Rows are one point carried round by a steady rotation, each followed by how many ticks it has turned.
The counts run from 0 to 172.
-2.09 -1.13 0.97 1.35 -0.53 0.49 -0.88 2.08 4.03 0.73 1.17 0.43 -3.39 2.76 0.44 -1.21 -2.59 -2.13 1.69 2.37 -0.43 -1.97 4.31 0.99 0.01 -0.94 2.51 -0.19 -0.47 0.28 3.94 -0.02 -0.56 4.17 2.43 4.38 -2.95 -0.61 -5.21 0.25 -2.35 1.07 1.62 -0.54 1.16 -0.39 -0.55 1.45 -2.78 -0.62 -2.62 0.44 1.78 2.66 -4.17
55
-3.47 -0.90 2.03 -0.54 -0.76 0.79 -3.13 -0.69 2.24 -0.18 3.84 -2.80 -1.05 -2.46 1.97 1.05 0.64 1.24 0.26 -0.94 -1.79 3.61 7.10 3.31 -0.41 -2.31 1.64 -1.05 2.90 1.75 0.50 -1.65 1.01 -2.77 2.43 3.58 0.07 0.46 -0.39 1.05 -2.00 -3.86 0.50 0.93 2.35 -1.35 -1.12 1.07 -3.00 0.99 2.24 -1.49 0.02 -0.60 0.07
22
-0.03 -0.60 1.07 2.23 -0.14 -1.60 2.25 3.02 -0.56 -0.73 2.50 0.57 -4.27 0.66 0.04 1.85 -4.86 -2.45 -2.99 0.65 3.20 -0.47 0.70 -1.61 2.20 -0.94 3.51 -0.75 0.75 -0.86 1.82 0.38 1.27 -1.13 -1.63 0.57 -3.93 2.82 -3.59 -2.35 -0.80 -0.17 0.29 2.26 1.68 -0.48 -4.66 0.66 0.61 1.28 0.20 -3.46 3.14 1.92 -4.40
95
-2.05 -1.03 2.17 1.51 -0.16 1.98 2.74 0.62 2.00 0.13 -1.17 2.31 -0.96 1.09 0.93 -2.78 -5.21 -2.36 -1.43 0.89 -0.83 0.14 1.99 -0.40 4.13 -0.01 2.87 1.35 0.83 -1.96 3.84 -2.18 3.07 -0.62 -1.52 0.18 -5.18 0.74 -4.17 -0.53 -0.34 -1.74 3.25 2.54 0.47 -0.40 -2.83 -0.45 -2.12 -0.31 -2.06 -0.08 -0.80 2.02 -1.76
84
0.07 0.83 2.12 0.82 -1.94 1.02 -3.77 -4.46 3.63 0.39 2.28 0.15 -1.09 3.30 -0.67 -0.47 -3.29 1.69 -0.48 -0.78 1.34 2.50 3.24 0.51 0.72 -0.29 2.70 -0.21 -4.01 0.49 4.42 -2.29 -2.18 -0.39 2.18 -0.02 -2.84 -0.91 -3.68 3.45 0.50 -1.25 -1.38 -0.49 3.09 1.00 1.50 0.97 -3.67 0.93 -1.99 -1.23 -0.74 2.34 -4.37
53
-0.67 -1.52 -1.26 2.63 2.32 -1.84 -1.32 -2.71 3.15 4.00 3.69 -0.96 -3.25 3.67 0.18 0.24 -2.93 -0.25 1.57 0.33 -0.02 0.84 0.36 1.14 0.54 -0.12 3.87 -1.70 -3.53 -0.33 -1.15 2.36 2.23 0.47 -0.98 -1.61 -3.39 2.46 -1.87 1.71 -1.90 0.74 0.50 -3.19 -1.50 -0.51 -2.07 0.53 -0.16 0.74 -3.78 -2.24 -0.18 -0.86 -4.62
60
-2.80 -2.56 0.27 0.80 4.31 0.15 -2.00 0.18 0.71 4.32 4.34 -2.83 -2.69 0.60 1.03 0.25 1.62 -1.45 1.47 1.37 -2.95 1.72 2.48 1.57 0.91 -0.74 0.50 -2.37 2.60 2.66 1.25 3.31 2.33 0.76 0.74 4.37 -1.70 -0.56 -1.03 -0.46 -0.54 0.08 1.99 -3.07 -2.79 -1.41 -0.44 0.01 -0.01 -1.70 -2.97 -1.05 -0.33 -1.82 -3.62
149
-2.63 4.33 1.17 1.67 -1.03 -0.42 -2.03 0.51 0.84 -0.64 4.70 -1.72 -2.00 0.40 -0.27 1.89 -1.42 0.84 -3.07 -1.88 1.93 2.40 4.92 -0.95 0.78 1.01 3.80 -2.33 2.07 0.95 1.44 -0.65 -2.22 -1.98 3.41 1.05 -1.42 2.77 -1.36 3.23 -0.52 -2.57 2.34 0.68 4.30 2.16 -0.73 -0.26 -1.22 3.55 -1.72 -1.73 1.31 1.44 -3.50
24
2.10 -1.94 -1.20 3.33 -1.42 0.04 -1.27 -0.52 2.97 0.87 0.36 -0.50 -2.95 2.51 2.48 1.59 -0.73 -0.12 -3.02 -1.75 1.85 0.83 1.11 3.43 3.77 -0.04 1.48 0.11 0.93 -0.38 1.90 1.47 -4.25 -2.01 -0.30 -0.61 -3.71 0.63 -4.78 -0.47 1.02 2.03 -0.06 1.88 2.83 0.87 -1.80 2.06 0.98 0.61 -1.05 -1.73 4.88 3.06 -1.34
76
0.33 -1.08 2.68 0.39 -1.92 2.76 -4.40 -5.47 3.18 1.93 1.79 -1.21 -0.41 2.42 0.97 -1.72 -1.34 3.26 -0.22 -0.86 -1.06 4.74 4.66 2.75 2.37 -0.35 0.92 -0.45 -2.75 0.16 3.74 -3.38 -1.59 -0.80 1.69 -0.81 -2.07 -0.24 -2.20 3.90 0.76 -1.31 -1.85 0.23 0.47 -0.13 2.10 -0.57 -3.44 0.70 -1.30 -0.20 -1.98 0.46 -1.47
52
-1.63 1.41 3.24 1.54 2.14 0.22 -0.69 -1.47 1.86 3.09 4.65 2.75 -1.22 2.73 -0.81 -0.41 -2.48 0.85 -1.16 0.11 -0.54 1.70 1.05 -3.18 1.63 1.81 2.43 -2.54 -0.86 -0.46 3.53 -2.39 1.47 -0.63 -0.02 -0.40 -2.57 2.00 -1.55 3.81 1.46 -2.19 3.08 -1.74 0.68 -0.16 0.46 -2.25 -2.23 -1.43 -4.31 -2.16 -2.32 -0.55 -4.69
153
-3.73 1.27 2.43 -0.04 1.11 -1.18 -2.22 3.26 5.01 1.97 3.79 1.74 -1.64 2.43 -0.03 -0.93 -2.48 1.54 -1.72 0.15 -0.65 -0.19 5.27 0.31 0.62 1.43 4.56 -2.13 0.16 0.33 0.93 -1.04 1.48 0.65 1.40 0.86 -2.56 5.19 -2.22 2.88 -0.85 -0.54 1.39 -0.51 1.35 -0.08 -1.81 1.01 1.04 -2.20 -2.51 -2.37 0.32 1.62 -2.45
43
-1.38 1.62 2.68 3.06 2.09 1.04 -3.08 -3.10 2.02 3.60 5.91 2.34 -0.35 1.97 0.65 0.94 -1.19 0.62 -0.37 -0.64 -0.77 4.47 1.89 -0.07 1.33 0.18 1.66 -1.96 0.32 0.29 2.99 -0.24 0.46 -3.30 0.75 -1.66 -2.56 2.73 -0.78 4.86 2.31 -2.12 1.75 -2.27 1.00 -0.14 1.50 -1.51 -1.57 -0.51 -3.18 -1.75 -1.88 -1.43 -2.75
152
-0.31 -1.59 -1.28 1.45 -1.23 -0.76 0.11 1.54 -0.74 -0.58 0.27 -6.00 -4.95 0.83 0.71 -1.44 -0.12 -2.52 -0.01 0.53 -0.01 -0.82 1.60 1.01 1.94 -0.14 -0.50 -2.23 2.44 0.82 3.00 1.13 3.52 -1.00 -0.30 5.39 -3.65 -2.14 -1.81 -3.78 -3.50 0.87 -2.06 0.21 0.77 -1.95 -5.32 1.73 0.72 0.67 0.37 0.89 -0.39 0.20 -1.27
108
-1.92 1.99 1.78 0.60 0.10 1.07 -0.77 3.71 0.19 0.90 2.50 -1.06 -3.63 1.92 -0.26 -2.29 1.42 -1.25 0.19 1.87 -2.35 0.37 2.73 -2.47 2.79 1.55 -1.90 -2.01 5.61 2.22 5.73 0.15 1.47 -0.61 1.46 4.67 -2.73 -0.95 -2.54 -2.96 -0.37 0.73 0.33 -1.09 -1.00 -0.27 -0.14 -0.04 1.08 -3.91 -2.53 1.48 -1.25 -0.24 -1.42
137
-0.96 2.96 1.81 0.97 -0.57 1.03 1.22 4.61 0.57 -1.27 3.47 -0.93 -4.16 -1.50 0.29 -1.92 -1.68 -0.76 -0.41 1.41 0.83 0.36 3.55 -3.37 -0.13 1.05 0.28 -2.32 2.60 -0.37 4.45 -2.98 1.26 1.18 0.87 5.96 -1.53 1.65 -1.88 -1.14 -2.87 -2.08 1.87 2.58 2.56 -3.05 -1.76 -0.60 -1.16 2.40 -1.88 -0.72 -1.48 0.43 -2.98
125
-2.63 2.78 0.83 0.68 -2.64 1.55 0.28 1.09 1.05 0.10 0.57 -3.67 -1.81 0.15 1.37 -1.30 2.10 -0.50 -0.30 -1.66 -2.27 2.65 4.99 0.43 2.68 0.51 -2.50 -1.17 6.01 1.16 4.39 -1.82 -0.60 -2.82 2.27 4.73 -3.07 -3.19 -2.23 -3.35 -0.33 -1.41 0.52 1.56 0.42 1.37 -0.61 0.49 -0.55 -0.53 0.09 3.17 -0.89 -0.35 0.50
16
-2.10 0.66 1.62 1.65 -1.44 -0.95 2.72 2.92 1.30 0.14 2.37 -0.35 -3.49 -0.43 1.17 -1.45 -0.40 -0.23 -1.40 -1.81 1.37 1.21 3.96 -0.38 -0.38 -0.27 1.39 -1.60 1.37 -0.74 1.24 -4.29 3.22 -0.48 -0.55 5.13 -1.24 0.60 -2.11 -1.35 -2.85 -3.81 2.62 3.37 2.84 -3.14 -3.83 0.05 -1.72 0.83 0.93 -2.47 -1.17 -1.22 -2.09
3
0.47 -4.10 0.89 3.06 -0.85 0.87 0.23 -3.39 1.06 1.07 1.32 -2.63 -2.33 -1.35 3.90 -0.66 -2.05 2.17 -2.21 -1.76 0.05 3.95 3.68 3.95 1.61 -2.98 1.43 -0.39 -0.42 -0.68 -0.97 -2.66 1.56 -1.65 -2.25 0.11 -1.79 0.13 -2.07 0.00 -1.88 -4.26 -0.12 3.94 0.25 -3.76 -2.54 -0.52 -1.66 4.23 1.54 -2.14 -0.69 -0.72 -0.81
92
-1.31 -1.82 3.62 0.89 0.75 2.24 -4.62 1.14 2.62 0.06 3.84 -1.56 -0.63 -0.78 0.92 -0.78 1.13 1.95 -1.77 0.39 -1.26 3.04 6.69 3.89 0.48 -1.80 0.71 -1.24 1.81 1.49 4.77 -1.51 0.23 0.25 2.33 6.27 -0.80 -0.01 -2.02 1.37 -0.51 -2.49 1.30 1.00 1.83 -3.12 1.01 -0.31 -2.76 -0.75 0.69 -1.73 0.47 1.14 -0.97
144
-2.96 -0.09 1.29 1.11 1.38 -0.82 -0.19 2.01 -0.51 -1.23 2.05 -2.18 -2.00 -0.82 -0.79 -0.89 -4.38 0.73 -4.04 0.51 0.31 0.37 2.60 -0.59 1.99 0.81 4.94 -2.68 0.45 -0.14 2.40 -0.47 4.99 -1.10 -1.25 3.01 -2.38 2.61 0.30 1.65 -2.58 -3.10 1.45 1.21 1.62 -1.03 -5.13 -0.19 0.24 2.86 -0.25 -2.91 -0.98 0.90 -2.12
113
-2.15 3.19 0.61 1.87 -0.14 0.99 -2.39 -2.96 1.05 3.84 4.09 -2.49 -3.09 0.96 2.05 1.66 1.75 -0.86 2.59 -1.18 -1.58 5.01 3.19 -0.37 2.14 -0.67 -0.39 -1.90 3.23 1.48 0.46 1.90 -0.95 -4.83 1.55 -1.48 -1.86 1.23 0.19 0.71 1.80 -1.04 -0.82 -2.65 -0.98 1.47 0.70 1.06 0.18 0.73 -2.87 0.48 -1.07 -2.83 -0.45
29
-0.77 -0.39 1.00 2.65 -0.42 1.78 0.70 -1.66 2.03 0.49 0.34 3.85 -0.60 3.16 0.33 0.10 -6.59 -1.10 -1.82 0.51 -0.21 0.60 1.18 -0.41 4.30 -0.11 4.04 1.64 -0.50 -2.58 3.75 -0.59 2.97 -3.42 -1.80 -1.72 -5.07 2.41 -3.60 1.99 0.27 -0.98 0.81 0.37 2.80 0.25 -2.98 0.02 -1.60 -0.58 -2.09 -0.99 0.07 1.63 -1.62
83
-1.34 -1.13 1.93 0.65 -1.33 2.81 -3.62 -3.91 3.89 3.71 0.90 -1.75 -0.50 2.34 2.49 -3.93 0.56 2.51 1.19 -0.10 -3.27 4.00 4.87 3.55 2.55 -0.86 -0.23 -0.44 -1.08 0.17 3.21 -3.06 1.15 -0.37 0.44 0.22 -2.27 -0.33 -1.74 1.84 -0.27 -2.54 0.02 -0.83 -2.51 -1.20 1.78 -0.63 -2.47 -1.19 -1.61 1.39 -3.42 -0.97 -0.09
51
-1.04 -1.41 3.90 0.89 -1.12 1.98 0.66 -0.02 0.46 -0.74 0.42 0.48 -2.13 -0.01 2.19 -2.01 -2.68 1.08 -2.38 0.78 -1.65 3.20 5.04 0.58 3.52 -2.24 -0.37 0.48 2.29 -0.92 3.18 -3.85 4.90 -4.14 -1.10 1.16 -1.85 0.11 -2.78 -3.50 -0.09 -3.10 -2.26 3.19 1.04 -2.85 -2.57 0.64 -1.74 -1.08 3.07 -0.49 -2.09 -1.40 1.22
103
0.06 0.43 1.44 2.58 0.01 -0.92 -2.04 0.95 5.28 1.60 5.11 3.79 -1.55 3.01 0.68 1.87 -0.48 1.07 -2.06 -1.64 2.26 1.73 2.04 0.62 -0.36 1.17 3.17 -1.20 -1.70 0.05 2.20 -0.82 -2.56 -1.56 1.01 0.56 -1.75 2.33 -4.20 2.41 1.03 -0.48 0.76 -0.01 4.56 -1.36 -0.83 0.88 -0.46 -2.52 -0.67 -4.13 1.52 1.97 -4.18
164
-2.56 -0.93 2.48 -0.11 0.27 -0.34 0.23 2.34 -1.58 -1.86 1.89 -2.87 -1.94 -2.34 -0.50 -1.15 -3.61 -0.20 -5.22 0.77 -1.31 1.21 5.09 0.80 2.90 -1.75 4.26 -1.68 2.54 1.52 2.53 -0.13 4.50 -0.40 -0.50 3.57 -2.52 1.23 -1.31 -1.89 -1.88 -3.84 0.80 2.19 -0.15 -0.14 -2.85 -0.98 -0.26 1.09 1.35 -1.69 0.16 0.32 -2.44
114
-3.78 1.78 2.48 -0.92 -2.01 0.30 1.11 3.34 0.87 -0.47 1.92 -1.12 -2.11 0.14 -0.31 -2.31 -0.60 -1.17 -0.18 0.28 -1.60 0.48 5.15 -1.41 2.51 -0.27 -0.15 -0.93 4.99 0.64 4.41 -1.67 2.72 -2.24 2.28 5.21 -3.03 -2.38 -2.33 -2.90 -0.57 -1.68 0.57 1.33 0.26 0.98 -3.16 1.03 -0.96 -3.10 0.39 1.97 -1.07 0.19 -1.73
15
-0.47 -0.92 -0.77 2.47 1.26 -0.84 -1.26 -3.32 3.19 4.17 3.86 1.87 -1.19 5.02 0.30 1.38 -0.04 -1.11 0.51 -1.31 0.07 1.27 -0.85 0.34 2.68 1.69 1.62 -0.94 -0.05 -0.25 2.27 2.55 1.36 -4.26 0.28 -0.67 -4.32 -0.16 -2.46 2.44 1.08 1.56 0.03 -3.97 -0.09 1.77 -2.29 0.51 1.22 -4.63 -2.69 -1.09 -0.81 -0.10 -3.24
170
-0.40 -1.92 4.13 1.34 0.51 2.31 -0.87 -1.91 2.87 3.52 2.23 2.75 -1.10 1.26 2.96 0.44 -1.93 0.01 -0.61 0.31 -1.61 4.91 5.77 3.18 4.04 -3.54 1.93 1.12 0.97 -0.17 0.10 -0.98 -1.02 -0.46 0.14 -2.46 -2.62 3.09 -4.94 -0.27 2.37 -2.06 0.33 2.01 -1.40 -0.72 2.32 -0.22 -1.27 -1.12 -0.31 -2.32 0.89 -1.08 -1.60
63
-2.35 1.26 3.80 -1.91 0.41 0.44 -1.23 0.94 1.91 2.47 1.91 -2.63 -1.22 1.97 1.23 -1.49 -0.26 1.59 -3.95 -0.21 -2.27 2.99 6.05 2.15 3.97 -0.45 2.16 -2.37 2.79 2.55 1.73 -1.14 -1.66 2.47 2.16 1.53 -2.01 0.74 -3.51 -1.22 1.23 0.05 0.89 1.70 -2.83 1.73 2.37 -0.06 1.61 -2.44 -1.86 -0.12 1.65 1.43 -2.56
45
-0.28 4.14 2.81 0.24 0.98 -0.44 -2.60 2.27 -0.60 -0.55 4.31 0.11 -2.80 2.09 -2.06 1.51 -1.68 0.53 -3.39 1.08 1.83 2.06 2.37 -5.59 3.27 1.22 1.42 -2.39 2.27 1.21 5.49 -0.07 -0.49 -2.07 1.26 0.94 -1.70 1.20 -2.79 0.51 1.27 0.70 -2.22 -0.71 2.59 1.24 -0.13 -0.13 1.00 -1.93 -2.06 -1.49 0.00 0.28 -3.34
135
-0.19 -1.16 0.82 2.77 0.01 1.35 -1.47 -4.91 1.22 0.82 1.54 2.30 -0.70 2.77 0.70 1.79 -4.32 -0.12 -2.56 0.02 0.46 3.29 1.06 1.40 4.88 -1.73 3.93 0.77 -1.13 -1.71 2.39 0.89 2.50 -5.87 -1.70 -3.88 -4.48 1.24 -2.50 1.63 1.42 -1.68 -1.16 -0.15 1.28 0.48 -2.11 0.45 -2.04 -0.72 -0.71 -1.63 0.58 1.09 -1.15
82
-1.95 1.03 2.12 0.49 0.02 -0.50 -4.37 -0.15 4.40 2.58 5.73 1.85 -2.29 4.19 -0.25 1.02 -1.03 2.46 -0.92 -0.43 0.82 1.32 4.63 0.22 0.04 1.51 4.10 -1.94 -1.01 0.61 1.84 0.03 0.44 -1.59 0.89 -0.31 -1.61 5.11 -1.74 3.09 -0.41 -0.26 -1.02 -2.29 3.05 -0.26 -1.37 1.78 1.13 -1.18 -1.96 -3.62 0.47 0.29 -2.55
42
1.32 -1.38 -1.39 3.80 -0.48 0.41 -2.15 -3.64 3.13 3.95 2.76 -4.36 -3.73 2.61 3.79 0.82 0.51 -0.14 0.33 -2.08 -0.34 3.69 2.05 4.30 2.05 0.58 1.02 -1.88 0.49 1.31 0.01 1.78 -4.89 0.02 2.01 -0.91 -2.58 -0.18 -3.30 1.46 -0.27 0.70 0.62 -0.46 -1.53 0.07 1.24 0.79 0.49 3.48 -3.81 -0.17 1.87 0.46 -2.80
58
-1.68 -2.62 0.68 1.36 2.41 1.41 -2.97 -1.62 0.88 4.61 4.72 -1.98 -1.37 1.08 2.24 0.78 2.66 -0.27 1.51 0.33 -3.58 4.15 3.35 2.98 2.16 -1.74 0.41 -1.28 2.52 2.23 1.22 3.07 0.62 -1.22 1.08 2.86 -1.15 -0.18 -0.83 0.52 1.39 -1.33 1.50 -2.80 -1.92 -1.66 1.63 -0.52 -0.55 -1.90 -1.71 -0.21 -0.54 -3.11 -1.18
150
-1.07 -0.19 1.40 0.74 -1.52 0.44 -2.09 -0.56 4.37 0.62 2.06 1.29 -2.58 3.56 -1.21 -0.90 -3.65 -0.59 0.63 1.63 1.02 -0.71 3.48 -1.03 -0.05 -0.61 3.40 0.41 -3.55 0.19 4.75 -1.69 -0.95 2.31 2.07 1.60 -3.08 0.13 -4.20 1.78 -1.26 0.34 0.69 -0.96 2.28 0.62 -0.26 0.78 -3.15 0.03 -1.76 -0.62 0.88 3.16 -4.96
54
